[[ 21   2  76  -5 -41]
 [-16 -12 -86  53 -11]
 [ -5 -29 -96  47   3]
 [ 13  15  95 -57  13]]
=>
[[-16 -12 -86  53 -11]
 [ 13  15  95 -57  13]]

[[ 17  23  11  10  26   2 -26  27 -28]
 [-13  56  -6 -21 -20   0 -58  58 -59]
 [ 49  46  61  58  45  64 -59  52 -52]
 [ 18 -18  17   9  12  22  22 -20  18]
 [ -2 -38  13  17  -5  15  23 -31  37]
 [ 27  -5  37  29  24  45  -3  -1   0]
 [ 56   3  83  70  50  93 -23  12 -13]
 [ 16 -83  18  22  15  21  87 -90  90]
 [  7   6 -30  -4  28 -55  15  -5   5]
 [ 43 -58  59  50  43  67  49 -56  53]]
=>
[[-13  56  -6 -21 -20   0 -58  58 -59]
 [ 18 -18  17   9  12  22  22 -20  18]
 [ 27  -5  37  29  24  45  -3  -1   0]
 [ 16 -83  18  22  15  21  87 -90  90]
 [ 43 -58  59  50  43  67  49 -56  53]]

[[ 47  20  28  52  20  71  12 -17  33  -6]
 [ 21 -39 -24 -61  38  11 -51  24   8 -46]
 [-44 -50   3  42  38 -33 -55  43  15  14]
 [ 30  45 -11 -58 -41  24  50 -41 -19 -21]
 [-25 -58 -19 -37  40 -35 -67  41   2 -25]
 [-52   8  24  80 -15 -30  11  10  -3  58]
 [-16  33  32  86 -27   7  37 -17   3  50]
 [ 39  52  21  17 -30  51  57 -42   5  -1]]
=>
[[ 21 -39 -24 -61  38  11 -51  24   8 -46]
 [ 30  45 -11 -58 -41  24  50 -41 -19 -21]
 [-52   8  24  80 -15 -30  11  10  -3  58]
 [ 39  52  21  17 -30  51  57 -42   5  -1]]

[[-40 -61 -64 -46 -15  21  51  65  58  34   0 -35 -58 -65 -50]
 [ 50  40  22   1 -19 -38 -49 -53 -50 -39 -20   1  22  39  51]
 [ 62  71  16 -55 -75 -28  44  76  39 -34 -74 -49  22  73  57]
 [-25 -28  -6  21  31  11 -18 -30 -16  13  30  21  -9 -29 -23]
 [-20 -38 -41 -23   2  28  41  37  16 -11 -33 -41 -32  -8  18]]
=>
[[ 50  40  22   1 -19 -38 -49 -53 -50 -39 -20   1  22  39  51]
 [-25 -28  -6  21  31  11 -18 -30 -16  13  30  21  -9 -29 -23]]

[[ 60  -1  31  61 -24 -33  33  17  33  40  48  21 -13  -1 -27 -20]
 [ -6  45  45   7  -8  33  17 -22  17 -10 -55  -7 -44  86 -13   8]
 [  9  14 -26  -4 -30  12 -15  52 -15 -26 -61  -2   5   7  -5  -6]
 [ 58   6  17  53 -49 -43  13  38  13  -4  11  -3 -12  11 -39 -22]]
=>
[[ -6  45  45   7  -8  33  17 -22  17 -10 -55  -7 -44  86 -13   8]
 [ 58   6  17  53 -49 -43  13  38  13  -4  11  -3 -12  11 -39 -22]]

[[-6 53 42 31 49 37  9 76 22 82 31 56]
 [-3 50 44 28 53 38  8 74 22 79 30 53]]
=>
[[-3 50 44 28 53 38  8 74 22 79 30 53]]

[[ 24  24  27  19 -27  21  28   5  28  32 -13  28 -30  22   2]
 [-18  14  12   1 -66  12  65  30   9  40 -44  75 -16  -3 -16]
 [-12  23  18 -19 -48   0  44  15  19  18 -19  44 -29  10 -23]
 [ 29  35  37  48 -19  29 -20   0  26  24 -17 -11 -25  11  14]]
=>
[[-18  14  12   1 -66  12  65  30   9  40 -44  75 -16  -3 -16]
 [ 29  35  37  48 -19  29 -20   0  26  24 -17 -11 -25  11  14]]
